(in the rows, 128 means zero)
Where one turn sends some rows of the set: a few examples, then the rows asked
pudo: [170  95 121 136 117 123 157  94 137 130 123 145 127 157 140 145 149]
nirud: [139 109 152 105 143 126 152 126 157 143 150 110 133 151 161 111 148]
dosid: [169  76 143 143 125 110 141  97 129 127 124 154 135 126 129 116 151]
nug: [139 112 144 125 107  99 142 111 163 132 166 148 133 129 163 116 134]
Gog: [185 100 141 129 123 153 152 134 134 102 157 121 146 136 135 103 141]
Riki: [147 111 163 146 151 116 170  96 135 111 142 122 109 113 168 118 111]
geb: [156 130 145 147 126 155 138 112 147 158 139 126 111 113 144 152 134]
Dos: [147  99 128 119 151 145 176 111 149 140 142 102 129 129 159 110 144]
resaf: [178 103 156 153  99 155 161 121 145 105 170 143 138 131 148 130 133]
saz: [158 104 152 134 119 110 143  89 144 137 121 143 120 161 171 138 139]
Gato: [154 127 154 132 136 125 112 119 142 157 134 118 109 127 160 132 134]
keta: [148 125 126 132 100 111 166 115 150 137 154 139 143 115 138 109 119]
gatam: [155 125 152 132 144 108 150 122 112 113 124 137 130 136 129 100 120]
Zavi: [154 104 173 137 110 107 185 115 156 136 154 122 140 118 135 114 115]
Novaf: [157 115 155 128 138 119 145 133 138 107 158 140 119 148 113 147 143]
mamu: [134 107 171 142 148 149 157 105 149 112 159 156 115 124 153 141 149]
guk: [187 118 156 152 123 155 151 128 122 121 141 107 132 123 151 108 113]
tiguv: [170 111 184 148 123 134 153 117 145 152 135 118 116 128 124 155 130]
lizig: [150  78 154 131 158 144 149 113 144 140 144 121 130 107 142 105 159]
Valam: [188  94 151 156 122 161 153  96 131 105 139 131 126 123 168 121 132]

mamu moves to Novaf
Valam moves to resaf
Now find these:
saz moves to nug
dosid moves to Zavi
pudo moves to keta

Where one turn sends some rows of the set: a few examples, then the rows asked
filu: [111 126 137 140 132 105 123 111 146 123 103 131]
ker: [ 94 149 146 134 127 104 147 131 130 131 139 111]
gizo: [135 130 129 139 125 113 168 135 130 157 136 129]
mota: [146 122 131 122 112 126 109 153 108 110 137 139]
zat: [150 132 112 126 138 124 123 152 100 132 125 101]
ter: [151 114 102 111 136 106 131 136 131 122 140 103]
Ketop: [109 100 124 147 132 101 150 160 120 125 117 115]
Pumak: [137 112 150 141 137 139  98 123 130 122 146 126]
pup: [143 112 103 128 130 111 127 157 112 132 109 126]
Ris: [117 123 112 141 131 121 125 107 140 116 155 108]
nibo: [139 101 131 123 115 140 114 140 107 119 150 138]
kotuv: [148 135 112 117 109 125 114 136 105 118 128 132]
taber: [133  97 152 133 135 139 107 130 120 123 113 135]
gaz: [129 129 151 153 116 127 161 115 132 142 135 129]
Faba: [ 92 141 145 135 131 103 146 140 130 136 148 115]
leto: [117 127 155 126 152 129 105 121 138 123 148 123]
Keras: [137 134 155 141 119 117 172 140 119 134 122 118]
vapu: [138 108 134 142 129 135 121 154  97 122 104 122]
Bopa: [105 116 149 135 141 129 131 110 119 137  98 118]
ribo: [144 132 151 137 139 138 105 149 104 119 125 112]
Sazi: [129 128 115 115 139  95 138 145 136 108 143  99]
kisur: [141 102 121 131 127 124 118 110 143 112 151 112]
Lopet: [ 90 133 147 136 130 110 154 135 124 134 148 107]
bugu: [107  99 144 130 150 121 144 147 109 142 106 114]
Keb: [135  96 122 134 124 131 116 104 138 123 119 132]
figid: [143  99 129 105 115 136 125 121 113 113 141 123]
rozak: [133 132 164 134 134 121 154 138 130 154 129 139]
dolin: [137 125 153 130 122 104 165 128 148 134 134 130]
verom: [120 136 155 140 141 139 121 139 102 112 131  96]
lom: [148 120 115  97 119 127 119 122 114 123 131 130]
sed: [ 92 137 152 122 135 109 152 130 128 136 142 107]
nol: [145 103 104 122 121 105 128 127 138 114 113 124]
soz: [122 136 115 130 152 122 128 158 101 142 141 104]
Bup: [110 116 111 154 127  93 133 137 144 128 120 132]
zos: [ 93 146 144 129 131 110 148 124 127 140 140 110]

Faba moves to sed
bugu moves to filu
Now find these:
gaz moves to gizo
kotuv moves to nibo
leto moves to Sazi
Keb moves to pup
kisur moves to zat

Where one turn sends some rows of the set: a few examples, then the rows asked
naf: [123 113 121 118 120 171 123 142  66 124 138 138 129 117 155 130 143 145
 120 110 135 122  92 121 128 143 116 167 110 126 149 152 132 143 138 117
 129 119]
todo: [117 158 136 112 107 140 132 149  92 140 132 143 156 108 167 102 126 137
 135 145 133 130 113 121 130 180 159 132  73 155 140 116  82 151 150 116
 145 123]
Napu: [138 112  90 128 127 123 138 112 102 134 129 138 158 105 149 119 119 114
 130 121 147 149 121  93 135 146 140 158 100 121 130 122 158 134 139 109
 122 129]
mabad: [115 148 119 105  98 131 120 108  91 173 116 115 100 103 142 120 131 108
 137 120 137 149 127 120 107 136 139 114  69 147 160 129 108 146 141 104
 138 126]
geka: [126 106 147 116 160 121 147 135  67 145 131 137 112 119 149 128 106 140
 128 107 155 134 108 148 126 144 138 155  86 143 133 147 103 145 147 118
 122 114]
Vusuf: [107 127 114 144 139 122 144 157 125 138 139 143 146 110 130 103  99 147
 139 144 147 143 131 107 122 153 118 128  99 119 182 168 122 126 124 110
 125 148]
vetuf: [114 130 126 135 123 136 124 139 122 128 122 165 165 118 142 121 123 113
 143 150 113 120 104 102 119 153 101 135 100 122 134 157 138 139 135  97
 138 167]
Kedi: [122 127 112 132 106 115 122 128 106 144 139 146 150  95 163 111 146 108
 130 148 103 131 101 123 131 170 135 132  83 144 122 134  89 132 147 126
 159 134]
Fubuz: [115 127 148 132  94 111 110 118 102 155 139 126 150  99 156  96 132 146
 123 151 132 123 120 127 136 170 156 114  92 150 151 142  91 125 149 118
 134 150]
komus: [120 150 139 119 118 104 134 120 136 126  94 131 136 121 120 118 108 135
 133 116 147 130 103 128 122 149 130 125  87 154 112 118 104 131 135 111
 133 120]
dute: [119 119 122 107 131 113 138 149  91 166 117 136 112 110 145 113 100 107
 127 114 150 130 118 179 139 151 147 109 111 146 143 151 140 144 137 136
 130 133]
lobul: [118 127 148 106  98 142 107 139  99 154 144 139 143 105 130 115 124 113
 130 136 124 133 141 113 123 149 151 122 108 135 182 150 142 158 123  85
 129 158]
Voli: [134 141 115 109 126 120 103 161  87 130 120 161 142  86 149 107 114 118
 145 127 140 115 145 120 117 146 143 140  71 124 171 141 138 181 123 102
 118 121]
Rif: [114 135 109 118 110 152 135 131 105 136 135 134 104 101 155 121 120 123
 125 130 143 136 122 113 134 143  93  91 112 142 164 166 136 142 164 119
 130 118]
kep: [130 127 122 113 123 106 106 157 115 155 129 153 150 134 130 120 124 143
 139 108 160 110 140 136 129 147 126 132  77 130 155 147 112 167 119 149
 111 107]
Fozul: [130 121 118 137 139 138 146 149  91 162  93 138 103 120 180 112 115 125
 136 137 146 124 114 142 136 137  95 134  84 158 136 157 127 139 149 124
 129 129]
nuf: [116 143 145  85 122 129 137 129 106 106 131 145 157 112 148 132 110 117
 136 126 138 148 127  77 130 154 132 147  89 145 139 128 125 157 139  88
 130 122]
Gogo: [127 101 108 141 110 140 138 137  77 159 120 148 140  98 136 122 130 115
 154 122 175 136 122 104 129 143 126 145  89 123 124 122 115 168 136 148
 107 123]
doded: [100 135 130 135 100 142 123 142  87 162 108 139 138 119 129 111 133 135
 146 136 141 113  85 147  94 144 127 156  89 126 140 143 104 143 113 116
 148 153]
Gavis: [129 137 139 114 122 136 118 155 105  96 128 148 127  99 124 123 102 131
 119 103 137 114 101 149 143 156 141 107 115 130 140 146 129 157 144 117
 113 123]
devoz: [116 134 112 141 129 126 133 158 129 162 116 120 119 108 135 125 118 124
 127 116 138 160 135 109 141 151 128 131  77 112 150 153 113 133 139 159
 104 144]

Voli moves to Napu
Rif moves to Gavis
Now find these:
doded moves to mabad
devoz moves to kep
nuf moves to vetuf
todo moves to Kedi
geka moves to Fozul

Where one turn sends some rows of the set: a few examples, then the rows asked
dudo: [106 140 165 135 106 132 148 120 147 145 131 149]
lik: [123 159 144 121 160 117 129 146 168 164 145 142]
tes: [145 155 137 123 117 105 121 131 131 172 120 134]
tasiv: [150 139 160 154 130 119 148 144 138 178 116 168]
Besa: [129 155 130 124 165 123 156 126 150 175 153 145]
kivun: [130 152 139 138 129 156 122 130 150 160  94 141]
dugot: [110 152 132 142 162 125 154 113 156 152 104 143]
Minas: [126 146 133 143 150 146 123 121 145 177 118 114]
Lami: [128 160 113 146 146 106 143 109 163 153 118 159]
zekon: [137 150 127 112 122 113 167 119 171 148 119 158]
ziro: [150 161 166 162 117 115 158 125 157 147 125 128]
kugav: [129 131 144 150 127 156 136 123 157 151 160 122]
kisi: [155 150 153 165 132 123 149 136 146 162 116 175]
tafu: [149 135 136 134 128 131 164 133 111 168 146 140]
vimub: [149 111 159 157 128 146 124 124 149 158 127 144]
vot: [123 126 139 160 162 128 122 130 155 157 144 119]
mer: [143 123 130 121 157 121 156 145 159 155 152 152]
Katir: [166 140 153 128 131 115 139 127 168 153 158 141]
Fup: [116 138 125 148 156 156 149 132 137 161 114 129]
roz: [136 124 131 131 100 124 154 148 168 157 129 122]
Filak: [107 129 160 135 152 139 133 127 167 161 150 129]
mosi: [127 121 151 149 136  95 151 121 144 132 119 144]
kuvi: [135 134 117 150 114 143 148 108 143 169 101 150]
mutaf: [118 123 135 160 105 107 158 124 155 179 136 151]
Tekiz: [160 157 151 154 116 128 149 132 158 141 117 120]
pefaz: [141 130 143 124 107 121 163 151 156 167 118 119]
Lazu: [130 123 127 153 111 114 154 135 155 177 141 171]
Bufop: [104 174 126 133 146 135 159 121 158 157 130 146]

dugot moves to Besa
tasiv moves to mutaf
kuvi moves to zekon
Now find these:
roz moves to Tekiz
vot moves to Fup
kugav moves to kivun
tafu moves to dudo

Where one turn sends some rows of the set: a few examples, then the rows asked
damim: [102 130 139 117 106 115 122 120 131 103 126 111 119 146 105 121 147 139
 125 156 105 108 134 152 102 116 103 156 126 153]
fute: [146 138 111 126 102 126 115 127 126  93 115 140 135 115 143 123 159 128
 118 129 130 103 142 142 141 130 147 135 134 123]
mev: [122 137 120 114 132 125 100 126 117  90 137  90 113 151 114 109 141 114
 139 106 125 129 140 117 108 104 126 126 147 149]
Kos: [141 110 109 106 136 148 104 134 115 112 118 108 132 135 129 129 137 104
 128 124 144 144 127 112 148 127 144 143 136 162]
boret: [ 98 114 119 114  90 122 104 136 122 137 134 123 119 169 127 114 130 129
 121 146 118 142 138 164 142 121 148 142 118 107]
bok: [117 142 134 104 118 129 123 152 149 134 149 148 115 109 123  95 166 141
 117 109 124 136 123 132 109 144 132 116 144 131]
pifem: [126 136 126 107 106 133 141 145 144 126 137  81 139 115 150 102 143 144
 130 115 120 142 140 114 143 137 126 162 143 154]
Lorur: [125 138 149 106 141 120 118 139 120 139 170 145 125 161 114 113 141 128
 122 129 118 135 128 135 169 112 157 136 130 141]
Kenop: [118 137 130  99 101 119 140 113 129 118 135 112 135 130 119 101 157 146
 114 137 109 122 118 137 166 163 114 154 125 135]
gezev: [119 147 127 100 114 140  79 143 132 117 167 116 127 109 143 116 125 136
 133 137 149 123 131 148 138 120 128 158 135 161]
mudaf: [137 109 108 125 103 120 112 114 127 137 108  81 135 142 137 121 153  99
 118 136 115 140 131 139 135 101 126 162 123 142]
kaza: [139 114 152 132 116 139 141 113 114 138 109 102 113 142 120 123 148 120
 118 122 114 157  97 145 119 114 118 122 121 133]
rok: [136 139 158 121 122 139 113 133 124 146 153 120 135 123 106 110 150 141
 130 111 123 178 118 118 154 120 135 141 149 158]
maki: [103 143 122 119 113 147 110 129 126 167 167 112 132 133 141 115 148 133
 155 134 120 129 145 129 102 117 115 126 108 138]
Nokeb: [110 118 141 111 121 126 138 158 142 122 152 102 120 127 144 117 132 144
 116 122 136 118 161 119 155 126 139 135 111 112]
zamel: [138 121 123 124 123 135 111 142  95 100 138 151 130 114 115 116 133 121
 126 122 136 132  97 150 135 134 147 142 128 117]
zezuz: [117 136 137 139  99 115 116 125 123 151 119 115 115 150 113 119 187 125
 133 114 124 145 140 144 134 118  92 146 125 140]
Buse: [118 119 143 119 102 122 120 130 127 133 137 116 115 164 139 116 138 152
 111 159 118 137 126 158 136 123 140 114 127  96]
dege: [124 136 143 147 148 131 104 147 143 109 125 114 120 129 123  97 170 140
 133 109 107 133 118 143 128  95 105 153 116 133]
dufos: [109 111 120 120 109 128 136 136 142 121 136 118 156 119 124 111 172 124
 122 143 118 106 136 145 145 129 157 141 149 105]
kesob: [122 136 172 114 112 129 114 137 116 162 157  86 127 138 134 114 178 134
 129 126 123 148 128 133 123 131  97 142 107 142]
rovan: [145 107 137 112 117 133 123 137 111 131 138  72 119 149 124  99 139 137
 152 147 132 128 108 134  98 105 133 152 136 140]
zup: [118 130 133 133 121 158  94 136 129 150 140 137 118 122 126 127 150 125
 132 115 148 153 146 136 111 104 137 116 101 157]
Nuva: [122 127 122 113 123 153 110 130 123 160 188 122 119 144 144 115 154 147
 129 135 120 136 132 129  98 109 102 138 124 132]
zire: [122 112 140  95 106 148 122 134 126 156 161  81 112 143 123 117 165 124
 152 128 109 138 145 132 112 111 137 158 134 155]
Nogas: [135 119 146 131 149 146 132 131 137 125 100 130 130 116 150 112 168 131
 124 117 122 140 115 126 152 134 119 130 128 142]
Gov: [126 123 109 108 147 125 125 139 129 131 160 115 124 133 182 113 153 122
 126 136 126 130 120 137 107 123 112 138 138 145]
zita: [116 137 130 129 112 137  87 143 118 119 144 148 111 100 139 110 132 118
 113 131 132  95 126 157 128 128 117 131 146 134]
sobu: [126 140 115 122 111 138  90 159 137 124 141 144 116 120 125 110 142 119
 106 125 128  92 106 142 107 134 144 126 137 132]
bito: [102 118 141 128 117 107 103 131 131 117 135 111 133 139  76 118 155 133
 120 156 115 129 119 137  96 116 114 142 124 135]
Kidav: [127 139 141 100 106 148 119 141  81 111 137 134 135 144 106 128 130 143
 102 136 132 129 116 155 156 129 125 135 115 139]
toko: [136 117 132 104 103 144 112 128 128 123 144 104 131 113  74 117 142 146
 132 155 121 143 122 131 159 132 154 142 134 134]

Kenop moves to mudaf
Kidav moves to zezuz
fute moves to zire
Now find these:
damim moves to boret
zita moves to maki
Nokeb moves to mev
Gov moves to gezev
pifem moves to Kos

